Each path below is one point turned by a fixed rotation once a step. After each direction that follows a path, write how fast that rotation turns it, in degrees each step (0 if it stays still).
Each turn is a multiple of 5 degrees from 10 to 175, or 0.
Each row of a path follows its step; steps can be skipped.

step 0: -45  229  -185  -171  128  345  -180  -55  -376  199  -7  -377  -104  -139  -174  -49  219  95  -66  21  -121  383  -43  -105  82  -231  93  -341  -287  56  45  -238  140  10  -254  12  209  159  448  87  -55  -227  -113  145  -99  -277
step 1: -223  179  -322  -69  -208  -181  -239  -305  -91  170  298  -275  -65  190  -281  27  86  -152  -51  -74  132  236  -173  -140  158  -254  -188  -338  113  -122  175  -35  39  69  -208  48  30  86  232  -114  -111  -374  -225  -129  -354  -348
step 2: -106  356  -24  -245  -269  -223  -159  -152  39  124  -211  -381  106  57  -234  103  36  -411  106  -289  32  162  63  -83  368  170  -71  4  217  -131  -47  144  -89  25  53  -124  136  234  -85  -288  -246  -230  -228  -291  -45  -322
step 3: -15  127  115  -253  50  88  -223  108  -60  -131  -243  -436  -229  1  -96  -11  167  -327  77  -258  -67  172  320  -338  32  131  216  84  -37  337  -166  339  40  58  145  224  52  26  -185  -18  -232  -125  -228  -75  -7  -463
step 4: 206  -199  -37  -446  125  12  -393  155  -264  74  74  -31  -288  275  92  12  75  -27  -172  -36  80  -10  -10  -559  -47  -129  -35  -306  -126  423  32  228  25  -25  126  11  -48  -44  -174  -102  -134  -134  -308  -67  181  -334
step 5: -152  -68  11  -213  321  -120  -243  -391  -3  132  -42  186  27  54  -13  -152  -237  -90  -370  -61  14  -164  -133  -441  110  15  -48  -419  231  213  137  104  -112  114  277  -194  -66  -150  -6  -251  -120  -198  -43  -255  327  -206
step 6: -21  343  279  -68  190  200  -104  -204  308  54  -200  -40  15  101  51  -404  -146  -247  -380  -16  -165  -177  192  -67  211  202  37  -109  -275  148  87  -53  -23  71  279  -243  -47  -296  207  -322  -281  -176  155  -233  73  -144
step 7: 19  318  -53  29  180  225  -317  125  292  -147  191  139  31  183  80  -66  -17  -137  -232  235  111  33  281  -121  -44  68  119  56  -481  114  12  -43  178  344  97  -144  259  -498  25  -213  -231  85  -111  -69  -239  -298
step 8: -129  201  -66  163  -95  -144  -152  167  144  -110  104  141  203  408  114  33  -278  -12  20  222  91  -109  -199  -469  -37  -157  41  -90  -190  48  154  81  409  158  220  -210  387  -207  -241  -234  131  243  -155  -258  -188  -141
step 9: -489  65  506  119  220  -90  150  325  67  -53  -139  108  166  102  84  83  -414  -87  36  126  -29  61  -362  -243  131  82  61  212  -66  95  73  90  140  81  226  -91  230  -53  -155  -180  182  -154  11  -477  17  -6
step 10: -153  31  388  -49  102  153  -17  554  28  56  56  311  -104  -17  200  35  -37  -269  -229  115  -266  -5  -301  123  329  111  268  263  -63  321  19  34  113  -81  278  270  86  -284  110  93  145  -111  114  -162  -194  -39
step 11: 81  43  -154  67  62  81  -154  550  -377  118  295  233  85  -240  -15  143  156  8  -389  503  -192  -133  -229  31  175  25  172  -89  126  149  -27  -117  91  -51  319  -174  238  -273  7  124  83  45  150  -2  -158  -112
Speeds:
16  -10  33  72  -117  -36  16  -61  83  13  23  -64  -51  81  13  -108  18  -79  -20  -35  -94  -83  -28  -36  -3  -72  16  -62  25  24  80  82  105  -47  65  95  -75  -13  -6  86  42  42  72  55  -98  -2 : 160
34  -15  -7  2  65  -14  -97  -13  -105  -59  -10  -93  31  46  -14  -62  33  160  66  74  -43  29  -40  -50  10  7  -5  9  -41  -15  43  -26  122  -1  -15  42  65  -49  -115  89  -103  105  -33  65  63  -4 : 90
65  -26  10  82  61  40  -54  -9  56  39  -113  -38  -34  130  36  92  -84  45  26  55  20  28  -24  51  2  50  60  -58  -2  -15  13  -11  -55  14  103  2  -101  -130  -33  -70  72  36  -8  -39  1  -142 : 20
102  45  -14  -57  91  82  -38  38  -36  -2  65  -1  -37  8  28  20  74  -48  45  27  25  34  112  88  -4  -75  184  5  -27  77  -73  66  107  33  -20  -18  -34  41  70  23  5  91  76  -48  -29  2 : 100
-44  3  2  153  -42  -17  -53  68  7  149  26  -52  33  -72  27  -3  34  -5  83  158  5  14  -34  12  59  14  116  41  35  4  39  -65  -40  -69  -35  21  -6  78  76  77  58  -33  -97  30  2  23 : 25

step 0: -144  6  116  229  -291  -121  -15  79  290  -31  -81  -120  -57  -90  -121  -79  80  11  -179  327  87  541  -221  -294  -151  58  284  31  264  99  -320  120  79  -59  -140  -257  468  -261  126  87  150  59  216  343  -124  -8
step 1: -136  -347  69  468  -104  -72  -39  186  -208  -64  172  15  71  -262  454  42  -228  -155  -138  205  138  -108  206  -40  -66  107  7  125  13  337  -157  54  227  -224  11  -115  -52  -223  172  191  -404  -133  255  -84  306  -297
step 2: -210  -192  234  -191  -126  274  -229  -172  136  75  -407  385  -245  123  46  -27  147  -16  -147  11  -132  -29  -26  283  -195  -24  93  -31  -153  49  -143  324  -175  -209  206  -72  353  -183  -75  207  -148  2  92  110  69  -598
step 3: -12  -184  464  413  -82  37  -10  -36  229  152  104  -64  113  253  -74  -142  88  301  -195  5  337  426  -305  -131  7  68  -2  148  336  61  -83  -46  -221  -104  -335  -404  250  -183  94  78  -50  9  145  86  71  -143
step 4: -7  -219  55  224  -127  -129  59  -22  -61  -32  298  -32  -124  216  320  -317  -107  -439  -237  259  105  -190  289  -26  -191  -6  91  102  -87  134  120  -24  -31  -82  201  -184  41  -339  52  3  -235  286  346  36  538  -133
step 5: -103  -153  31  -4  -132  15  -191  -144  47  -62  -328  83  -413  199  -174  27  -177  -163  175  49  -356  202  14  123  -196  318  -196  232  -66  238  -26  224  -89  -76  -92  -228  423  -301  -104  388  43  162  23  94  -111  -411
step 6: -154  -100  -37  713  70  196  -80  155  142  -34  83  19  80  428  60  -5  -42  359  -48  130  358  109  -29  108  -24  -30  -166  162  45  -224  0  187  51  -58  -291  -257  285  -224  437  43  -134  -71  121  -16  -6  -153
step 7: -109  -50  150  78  -135  -1  -259  -236  143  -178  314  207  -206  -99  -41  -89  52  -249  -322  347  85  126  91  -16  -331  -55  156  -286  -356  4  339  -90  96  48  168  -43  196  -403  232  80  -130  64  280  154  386  -117
step 8: 3  -118  143  55  49  133  198  125  233  18  -24  173  -172  65  -33  126  -427  91  28  -72  -253  429  -74  173  -151  351  -173  -65  -39  381  -65  -86  39  -366  -40  -368  132  -225  -4  626  -54  68  -1  88  112  -125
step 9: 68  194  -120  353  -158  226  69  166  113  197  -139  -32  -39  414  351  -195  -79  154  -145  250  162  -24  36  52  -81  -108  264  -70  -119  -254  -381  221  166  -220  -45  -324  229  -454  315  -42  -148  76  -100  -69  103  -132
step 10: -201  -59  96  237  -234  -34  -164  -483  -15  27  210  -65  -258  -177  -188  53  72  -93  -99  354  97  271  112  -301  -9  226  364  -148  -24  144  89  -63  187  -145  10  85  262  -441  -25  135  73  -189  80  35  184  -450
step 11: -225  -246  -49  210  146  175  378  404  133  -28  -94  278  66  94  47  30  -165  221  -228  206  19  154  131  112  -123  345  -11  167  47  349  82  164  0  -448  114  -189  96  36  -144  309  1  -107  365  115  202  -258
Speeds:
-84  12  43  73  40  42  16  -108  125  13  117  18  0  34  -81  -49  73  100  0  118  13  29  -8  -24  26  -5  32  -91  39  -39  55  -13  -91  20  -19  61  1  86  -58  -81  45  -70  79  72  59  26 : 100
-93  -12  -27  -17  20  -26  -57  -89  -27  2  65  -4  74  27  0  -35  51  32  -19  -23  58  100  -63  -33  24  -103  82  105  67  -18  -25  0  14  -50  48  19  24  -113  145  -38  62  46  4  -117  -56  114 : 115
-37  -39  14  -62  -68  7  63  57  -30  89  -21  30  56  -135  38  29  80  58  -57  41  44  -24  -2  -75  17  44  124  -33  54  58  -186  4  19  -115  53  18  -5  30  -68  -38  12  -65  2  -15  -4  -75 : 35
-51  42  54  -3  -76  21  -63  15  11  61  66  -40  -40  121  -30  96  20  -30  -23  -52  -76  -55  25  -47  -105  -150  9  80  -101  17  -31  -61  81  -72  -27  62  -70  -36  -82  -33  -33  -84  59  39  -14  12 : 135
-28  -69  -38  -84  -19  26  9  76  -4  73  104  8  37  14  -35  40  161  -15  77  12  0  -41  64  -39  -58  76  -104  17  -63  -43  -3  -8  -12  47  -104  -54  68  6  4  -6  97  104  65  -121  36  -21 : 45
71  -46  110  -74  20  86  -51  3  53  38  44  104  39  -68  42  45  47  43  -57  -97  4  53  -72  75  -37  -107  -1  -118  -58  49  17  -5  -85  3  -45  -53  -111  21  90  30  -73  24  -20  -30  54  -1 : 70
95  21  92  57  -31  -89  39  -47  17  35  62  44  56  11  55  8  -5  7  22  30  3  13  -39  -6  -37  96  -21  -26  -38  -56  37  173  106  -56  -7  4  -26  14  -40  -103  -129  43  59  -73  -110  63 : 130

step 0: 338  -5  306  442  -365  86  67  -39  -117  221  48  18  205  235  -166  -393  56  -79  11  -68  -180  -263  -146  43  270  -114  -46  123  -101  -168  -33  19  239  -415  -172  -22  151  -264  -116  244  78  7  -242  240  286  165
step 1: 385  270  331  376  -276  -259  10  -70  113  -2  267  -317  -226  186  -302  -78  -107  102  121  124  -280  -185  -53  -15  246  162  118  25  -402  -173  -88  -362  116  34  -46  140  23  274  118  -120  -196  17  17  -139  -39  106
step 2: 304  -28  183  343  -66  -16  130  134  -45  257  -71  -453  331  39  -270  183  -289  17  194  323  -218  -173  -380  -325  -208  15  84  141  36  -85  241  -153  -306  -22  -109  -252  -43  204  80  167  -57  90  -134  144  -100  11
step 3: 284  -327  50  478  -135  371  225  310  -81  206  -58  -180  -90  65  -215  50  -73  -398  251  145  18  137  2  -10  207  -224  139  93  -316  -147  80  -109  68  -241  237  -118  249  80  -308  -95  -45  -191  7  212  -166  61
step 4: -119  8  -68  63  -125  34  -245  188  83  23  116  -264  -136  260  -195  -108  -80  -183  354  232  -164  355  91  -449  201  27  -352  157  -456  -193  -55  -80  -118  -36  -45  -89  -42  403  126  41  -106  -300  -95  -126  -212  200
step 5: 19  -75  181  -36  248  271  -2  173  -188  95  15  6  -51  68  -11  372  114  230  337  -61  -113  -89  178  -377  115  -116  -35  464  79  -49  186  -80  -349  11  108  -448  220  486  113  213  -142  -113  46  158  -94  71
step 6: 87  143  -203  -20  -108  381  -147  618  -191  -160  -223  -40  -1  5  108  254  450  -109  93  52  110  -228  -73  -59  114  -354  -194  218  -323  -96  -48  103  40  -263  -94  -206  252  42  -104  -56  -50  -105  281  -18  -199  145
step 7: -115  -138  77  -194  -233  -52  -171  383  55  -264  100  -76  -35  68  54  -427  115  326  16  137  419  -122  321  -101  142  -17  -299  335  -258  -280  -66  75  20  -157  -248  -55  39  361  23  250  -164  -103  63  201  108  56
step 8: 2  126  455  137  -207  66  -231  -53  -273  -89  241  191  151  308  177  60  273  319  56  -2  6  -452  11  -183  139  -28  -105  338  18  310  -106  -6  58  -117  -286  -401  182  34  33  14  -132  -179  -93  140  324  0
step 9: 585  348  27  245  -286  -137  -219  307  -248  22  -19  107  -65  -88  -76  -14  87  296  -204  -57  -27  -329  -107  105  -41  -18  -20  80  -74  -254  -218  -230  169  -121  -342  -60  285  -81  -133  103  -239  66  217  115  9  299
step 10: 339  105  278  269  -426  -206  -18  99  226  18  250  -217  189  -144  -374  -404  -16  159  96  383  318  -252  -183  3  -5  -22  -103  278  -116  -144  138  55  131  -80  -149  -121  114  53  64  38  137  263  -201  -31  116  -95
step 11: 421  -140  235  601  -170  -186  -59  -217  -292  -97  291  -225  85  349  -83  9  -6  55  143  209  41  55  -139  -190  0  97  289  36  -109  26  109  -276  58  -96  -128  -204  -19  97  -200  -290  -31  -219  -24  349  115  -90
Speeds:
68  34  -20  112  -23  17  39  -79  -11  11  88  16  -31  109  -8  21  26  105  -65  74  62  -82  -59  -7  21  85  -63  -21  -1  -54  30  27  29  108  40  92  -40  -129  -77  77  0  58  -76  32  -68  -20 : 35
-40  -104  -37  79  -87  28  -66  -11  -6  -88  -90  -40  63  68  1  -27  -87  -46  -35  -10  119  114  30  -18  91  1  -13  17  -12  73  -32  84  29  -69  -11  47  -25  11  -48  -24  -44  69  -30  121  24  -117 : 95
-19  -92  -142  -46  -10  3  -32  -12  6  11  80  8  16  80  -160  147  33  35  103  61  -18  129  32  9  -18  -36  -18  -65  40  -60  17  47  -34  11  77  -26  86  25  4  -46  67  -19  -13  32  -51  28 : 40
-11  44  -73  -23  33  -10  -33  -93  93  20  59  -19  -17  106  37  -40  -50  16  -6  33  80  9  -91  60  99  51  25  8  -45  26  25  -40  78  -31  86  -118  -85  72  102  58  46  -74  113  36  69  40 : 110
28  58  -138  45  -5  -43  -101  -6  -5  -89  -65  -73  -30  56  10  -9  -3  11  -104  -8  -69  -4  10  -50  -104  -6  -20  -94  -77  -11  -38  -31  -35  43  -133  5  -89  9  7  -83  15  -104  60  37  -99  36 : 145
33  -69  -26  44  -41  55  2  15  -18  31  -9  18  -21  -73  61  42  93  51  90  -77  -37  28  -115  -18  66  110  0  -57  -32  -33  -188  -44  64  -85  15  70  -10  -3  -73  -24  68  -18  112  -38  -17  -31 : 130
-72  -85  40  110  53  40  -6  -42  31  48  -6  52  39  -47  -80  -10  39  89  -15  -95  -11  -70  -15  -18  -110  1  -51  65  -20  83  44  -26  -89  -21  7  -43  -72  46  9  13  178  -27  -32  107  20  -68 : 130
